(in the rows, 128 means zero)
Z: rows in several groups, each row roughly a mix of its group's directions
Z (144 x 10)
[[126 160 139 100 141 163  93 154 125 142]
 [152 104 178 115 136 146 118 137 100 141]
 [124  81 125 105 123 104 167 128 134 151]
 [111  99 140 138 112  89 143 124 153  90]
 [146  96 106 162 144 147 141 164 145 134]
 [155 128 129 152 110  86 103 160 144 119]
 [129 126 113 168 144 117 121 179 144 144]
 [122 129  92 134 150 133 118 156 144  80]
 [139 108 116 149 133 109 172 138 170 118]
 [107 161 130 134 117 133 165  83 112 127]
 [130 120 134 110 122 147  67 113 102 125]
 [151 135 104 125 112  76 100 149 119 125]
 [163 112 103 135  87 127 159 121 123 151]
 [101 178 117 158 128 153 123 115 140 143]
 [126 133 104 150 142  99 158 165 159 125]
 [125 152 145 120 143 139  73 128  94 131]
 [120 146 157 185 137 135 129 106 144 126]
 [113  89 144 155 171 136 138 127 153 126]
 [134 106 135 120 129 109 170 147 171 107]
 [106 148 172 142 153 140  88 129 136 123]
 [149 113  82 117 111 145 166 142 142 132]
 [144 120 120 107 110 162 111 118  77 138]
 [147 155 148 105 148 122  77 143 119 130]
 [142 121  95 107 138  81 135 144 157 116]
 [129 120 166  87 148 153 108 119 114 106]
 [126 188 157 135 148 134 123 129 149 122]
 [152 159 123 159 165 104 137 149 147 138]
 [113 137 167 123 166 120  96 136 143 100]
 [142 121 106 134 127 112 185 124 162 126]
 [142 130 140 103 115 157  98 103  86 140]
 [162 117 118 149  83 109 157 131 112 137]
 [129 108 106  98 149 167  97 111 110 120]
 [123 159 144 119 118 141  94 120  81 148]
 [139 134 100 128 136  83 105 157 160 124]
 [121  91  87 113 123 161 126 149 118 150]
 [135 141 113 120 112  85 172 100 118 128]
 [128 122 124 122 115  92 156 155 176 121]
 [149 106 109 175 120 136 168 136 131 137]
 [138  83 128 145 143 152 110 151  95 110]
 [164 110 118  95  94 149 156 142 135 128]
 [ 95 111 152 109 117 152 109  85 121 116]
 [116  82 156 158 131 120 128 129 155 103]
 [151 121 101 150 117  81 153 129 152 119]
 [149 103  72 125 116 120 159 128 127 133]
 [139  98 156  93 133 139  94 127 133  95]
 [128 136 136 112 157 108  96 161 167 117]
 [112  93 121 158 126 145 164  95 118 143]
 [146 140 123 123 164 153 134 169 163 129]
 [ 86 165 160 119 116 101 118 122 121 138]
 [137 172 156 102 106 130 139 161 113 129]
 [131 110  96 128  99 128 159  82 121 119]
 [140 119 170 105 137 144 104 157 112  98]
 [152 147  72 121 107 109 123 140 114 135]
 [158 106  95 161  96 122 152 135 123 140]
 [111 147 142  78 142 158 119 117 100 133]
 [155 155 158 149 153  91 120 122 149 137]
 [137 184 135 109 107 107 112 107 121 116]
 [100 140 130 126 108 169 163  99 113 132]
 [123 110 169  97 149 136  94 144 105 124]
 [140  96 122 183 146 121 129 147 148 121]
 [157 115 100 162  96  93 143 129 126 124]
 [122 143 149 118 119 153  99 101  81 141]
 [140  81 103 118 112 117 171 120 132 131]
 [154 150 119 139 143  96 105 175 139 131]
 [133 165 145 171 134  96 129 141 153 121]
 [121 140 187 147 124 134 117 128 107 101]
 [147 163 130 108 126 119  86 162 133 109]
 [ 79 134 156 142 157 141 106 108 137 127]
 [153  99 142 156 139 104 144 154 134 164]
 [138 115 117  99 165 128 117 162 167 129]
 [150  99 103 145 109 135 179 121 134 135]
 [136 135 148 182 154 106 107 130 143 116]
 [136 107 127 102 142 100 181 112 141 132]
 [152 138 143 107 131 157 101 155 103 162]
 [124 108 124 166 129 175 161 119 118 137]
 [ 99 134 160 127 119 103 145  80 114 131]
 [ 99 124 141  96 139 167 120  98 103 121]
 [151  96 119 126 130 118 173 163 139 145]
 [160 139  95 133 117 122  95 171 135 134]
 [ 79 149 137 139 115 141 153 110 119 159]
 [121  91 102 165 139 105 141  99 116 120]
 [ 83 104 117 138 115 154 112 120 131  90]
 [147 113 143 180 131 151 161 145 127 122]
 [140 142 182 131 156 115 100 139 124 145]
 [142 117 113 145 139 110 177 155 158 119]
 [133  87 138 162 144 115 170 117 139 132]
 [119 116 140 119 101 153  93 110  83 127]
 [106 140 106 106 132 163 111 169 133 152]
 [165 153 112 125 102 110 115 154 109 159]
 [140 155 137  73 137 135 108 151 110 135]
 [123 127 148  77 116  90 133 105 113 127]
 [139  82 110 116 133  86 102 135 135 118]
 [137 150 127 180 125 121 107 150 129 162]
 [111 135 147 106 107 152  90 110  92 138]
 [129 148 120 118 155 142  73 156 134 135]
 [ 78 152 115 125 129 167 115 143 119 114]
 [155 107 134 100 117 162 106 113  90 125]
 [110 117  96 148 135 181 137 124 150 117]
 [115 123 111 157 103 154 169 102 114 142]
 [ 93  90 147 154 157 109 113 114 142 126]
 [111  94 116 122 116 151 175 102 113 124]
 [134 109 165 152 152 120  96 125 144  93]
 [ 98 152 138  81 118 119  95 117 113 131]
 [151 117  74 112 116 154 129 152 121 141]
 [102 151 127 132 117 138  77 121  92 121]
 [123 116 126  89  88 157 142 103 107 133]
 [157  96 106 146 145  88 141 120 143 108]
 [115 104 103  96  99 139 150 120 100 156]
 [104 131 143  95 114 157 124 131  79 125]
 [133 119  99  99 133 173 121 165 127 141]
 [125 161 133 150 159 100  92 146 148 120]
 [134 154 141 110 129 148  82 169 132 134]
 [ 98 141 139 108  96 100 121  94 101 136]
 [157 116 127  88 131 150 123 147 131  84]
 [109 132 104 112 117 180 160 112 120 128]
 [139 121 117  97  80 134 164 128 115 147]
 [102 129 119 136  99 147 128  77 112 151]
 [ 90 155 160 138 131 147 141  90 120 119]
 [148 122  98 152 124  96 149 148 168 135]
 [155 139 153  88  98 120 120 133 134 163]
 [115 137 129 127 173 126 107 141 137  79]
 [102 145 111 139 148 118 172 139 165 122]
 [122  83 118 109 116 156 108 143  93 119]
 [130 145 134 172 145 104 170 140 148 130]
 [123  93  79 101 140 123 113 146 138 114]
 [ 66 123 102 144 140 126 122 128 143 116]
 [150 150 139 162 158 119 158 140 160 118]
 [137 157 152 136 156  96  86 135 140 126]
 [167 143  98 139 131 133 133 174 150 130]
 [ 88  87 131 142 158 124 139 111 145 147]
 [134 133 119  75 116 117  87 144 116 119]
 [123 135 115 107  99 134 173 100  98 133]
 [ 99 133 181 105 155 138 140 117 119 134]
 [153 122 127  65 119 119 115 131 112 115]
 [145 160 131 134 117  84 110 118  92 144]
 [108 112 105 144 124 135 173  99 131 160]
 [111 111 172 127 155 162 134 104 113 143]
 [122 104 128 146 172  91 153 128 146 114]
 [139  94 121 123  79 143 110 100 109 134]
 [162 129 132 188 120 124 134 135 129 106]
 [162 139 110 123 112  85 101 159 122 134]
 [ 77 156 116 133 113 165 128 137 120 141]
 [106 135 162 157 148 162  97 131 146 119]
 [110 138 153 112 154 120  75 151 119 125]]
the one row of each list that fits no group (the others fit one group, some only roughly)
  z238: [139 120  83 129 164 133 124 169 138 121]
  z497: [138 139 150 178 120  93 116 120 153 135]
  z687: [124 154 138 183 160 140 139 143 136 124]
  z846: [141 101 112  82 136 149  92 123 122 114]
  z782: [ 99 154 137 117 145 178  99 127 132 127]
  z553: [101 124 126 182 102 123 120 100 121 141]
  z584: [137 161 122 165 137 103 110 161 134 102]
  z479: [134 141 127 163 152 181 135 141 147 121]
  z639: [115 121 183 162 145 130 101 126 132 121]
  z987: [120 137 124 172 121 179 138 128 152 126]
  z216: [137 144 172 116 125 176 118 133 105 128]
  z378: [120 130 152  84 108 146  98 132 100 148]
  z4: [108  81 124 146 110 121 154 113 106 154]
  z425: [132 145 172 139 102  98 147 109 104 115]

z584
  z757: [145 160 150  90 157 143  97 131 116 129]
  z787: [136 126 116 131 160 163  88 153 148 107]
  z903: [130 167 138 122  92  84 123 121 107 130]
  z705: [114 130 165  92 147 165 116 150 144 129]
  z557: [ 94 109 159 127 140 118  84 120 109 112]
  z590: [119 174 166 152 153 115 117 119 134 141]
  z7: [124 113 126 145 111 157 138  73 107 144]
  z880: [ 85 111 152 106 132 154 110 124  97 144]
  z740: [132 140 124 162  93 133 161  90 141 136]
  z516: [112 149 115 110 129 120 167 153 173 129]

z740
  z695: [129 138 128  89 119 112  88 113  90 119]
  z643: [135 128 125 124 104 160 186 113 139 131]
  z506: [168 133 117 129  96 133 103 107 105 161]
  z761: [111 107 156  96 102 101 156 117 120 105]
  z900: [108 123 168  91 151 157 130 152 123 131]
  z965: [135 117 115 159 127 183 153 130 148 134]
  z891: [127 140 132  69 106 123 115 154 110 138]
  z397: [ 90 152 109 158 135 117 159 101 143 129]
  z415: [103 115 147 135 109 134 141  95  95 166]
  z836: [139 125 150 130 154 122  79 154 114  99]
  z418: [139 148 158 155 105  80 113 119 117 125]
  z486: [149 152 153 124 110  93  94 157 117 134]
  z637: [131  93 147 121 144  74 119 148 137 121]

z695
  z959: [106 148 183 132 148 130 130 117 156 117]
  z229: [140 119 126 173 106 124 158  91 139 145]
  z720: [129 162 118 150 141 121 151 161 171 125]
  z994: [146  79 131 169 127 137 130 148 149 121]
  z234: [ 93 108 141 112 159 137 144  84 137 138]
  z460: [109 141 130 126 121 157 100 108  88 164]
  z597: [120 137 102 140 169 112 141 139 174 123]
  z245: [140 129  92 102 118 103 154 139 167 145]
  z134: [130 157 144  76 140 163 130 139 124 120]
  z431: [138 144 115 146  84  84 148 118 127 115]

z460
  z935: [173 117 139  97 146 158 117 156 135 125]
  z40: [154 128 123 166 140 133 116 178 148 123]
  z802: [166 111 134 151 132 112 104 168 148 146]
  z815: [155 143 119 111 144 117  93 170 148 144]
  z673: [129 143 121  99 121 130  67 130 120 106]
  z236: [138 154 158 146 119 156 165  94 121 133]
  z689: [147 153 169 147 121  90 106 145 135 122]
  z350: [151 115 169 147 147 127 162 140 146 102]
  z22: [142 151  94 169 124 149 154 130 147 147]
  z981: [111 123 144 146 162 149  87 157 144 114]
  z376: [159 126 116  97 110 102 102 157 155 137]
  z897: [131 121  85 106 121 146 172 119 131 153]
  z478: [147 137 150 158 130 158  85 150 125 147]

z935
  z920: [159 133 116 181 146 113 142 142 149 122]
  z435: [160 150 135 137  99 125 162 124 104 162]
  z982: [162 117 102 139  91 108 135 165 118 138]
  z980: [137 152 158  96 142 144 102 140  88 128]
  z819: [143  91  99 168 133  96 132 128 144 134]
  z898: [116 148 126 169 140  89 127 161 148 123]
  z803: [137  72 107 121 137 155 150 141 145 128]
  z908: [145  90 107 134 132 108 150 155 164 144]
  z669: [122 116 107 130 107 144 176  89 123 114]
  z186: [106 131 172  83 132 145 120 125 111 145]

z908
  z51: [ 79 141 139 114 105 150 121 117  92 137]
  z282: [148 124 111 108 116 157 159 169 145 108]
  z39: [149 127 130  89 100 103 116 122  94 154]
  z718: [140 170 118 151 112 112 170 105 136 134]
  z321: [123 110 176 171 137 152 117 120 135 126]
  z751: [105 146 149 106 171 108 110 140 147 104]
  z633: [131  73 127 163 132 128 155 108 122 126]
  z975: [143 108 157 111 107 146 115 113  89 160]
  z459: [ 99 155 161 125 138 176 109 129 128 122]
  z545: [ 89  98 170 118 128 141 141 113 125 103]

z39
  z878: [143 158 128 145 125  86 149 160 151 142]
  z448: [118  91 146 179 149 126 143 136 142 120]
  z922: [132 116 160 161 103 142 133  84 111 133]
  z974: [103 121 112 146 140 171  82 131 124 124]
  z810: [142 133 126 119  85 138 151  80 117 144]
  z725: [121 128 111 120 111 104 185 106 141 112]
  z223: [160 146 164 157 133 116  92 129 120 147]
  z154: [ 91 128 144 119  97 136 175 106 134 126]
  z558: [129 136 178 125 158 103 105 156 129 126]
  z790: [164 143 159 121 137  99 105 131 138  92]

z558
  z171: [142 119  93 145 114 174 150 102 116 135]
  z995: [167 150 157 117 107 148  97 133 115 150]
  z224: [152 163 127  95 144  86 123 140 126 148]
  z874: [126 130 102 150 122 133 179  91 137 115]
  z337: [124 168 130 164 138  90 131 109 149 116]
  z452: [ 80 137 134 175 149 117 133 128 136 114]
  z951: [143 122  99 128 144  82 141 163 142 109]
  z71: [121 164 141 126 132 122  69 127 114 142]
  z544: [136  82 103 144 145 149 101 150 144 119]
  z591: [133 101  73 157 112 123 138 128 148 134]
  z746: [127 142  84 156 126 133 161 136 158 108]
  z249: [140 143 165 177 107 102 119 129 135 123]
  z978: [138 172 138 101 151 105 114 139 161 118]

z951
  z96: [121 162 143 119 126  89 114 133 152 168]
  z942: [105  98 162 141 136 121 157 112 158 105]
  z273: [118 128  92 130 127 126 183 110 148 146]
  z84: [138 136 177 137 105  92 106 128 106 128]
  z364: [138 143 155 141 153 149  81 149 138 146]
  z571: [101 120 135 152 161 146 119 136 173 147]
  z666: [123 140 149 114 142 147  78 158 113 108]
  z894: [135 117 117 139 130  95 182 110 154 135]
  z820: [ 98 112 167 130 126 109  87 128 123 102]
  z781: [161 139 111 124 139 135  85 162 141 106]

z571
  z255: [ 89  91 144 109 122 143 151 109 102 138]
  z604: [ 85 144 108 130 121 154  89 140 121 150]
  z610: [ 82 143 145 100 144 156 111 132 108 112]
  z371: [134 139 149 146 121  64 118 125 127 114]
  z254: [111  85 167 128 144 143 137 103 112 113]
  z850: [123 136 150  77 159 128 100 143 121 141]
  z2: [156 152 107 142 147 124 133 158 165 101]
  z413: [138 120 137  74 142 166 115 132 111 141]
  z525: [131 154 105  85 148 126  98 158 130 139]
  z641: [140 158 139 117 110 143  75 109 109 121]
  z684: [124  92  97 154 132 166 139  99 122 133]
  z179: [ 79 121 110 113 101 134 126 102 106 148]
  z548: [104  94 108  83 125 114 124 139 130  98]
  z385: [121 153 172 113 134 119  85 123 116 148]
  z658: [153 132 109 117 127 167 171 136 152 147]

z413
  z824: [164 101 115 155 102 108 156 148 142 122]
  z70: [104 147 153 120 158  87  97 116 136 134]
  z514: [115 146 132 101 111 119  79 150  98 132]
  z317: [156 121 133  94 109 130  84 113 106 108]
  z320: [133  85 146 115 145  84 125 150 145 121]
  z622: [126 109 159 165 127  99 164 104 120 122]
  z559: [132 138 164 161 129 147 105 120  90 152]
  z540: [116 108 169 114 161 156  97 121 132 116]
  z953: [155 104 136  91 118 159 162 116 122 113]
  z885: [ 81 121 120 135 144 166 100 112 126 110]
  z287: [120 155 137 115 169 151  97 146 157 117]

z540
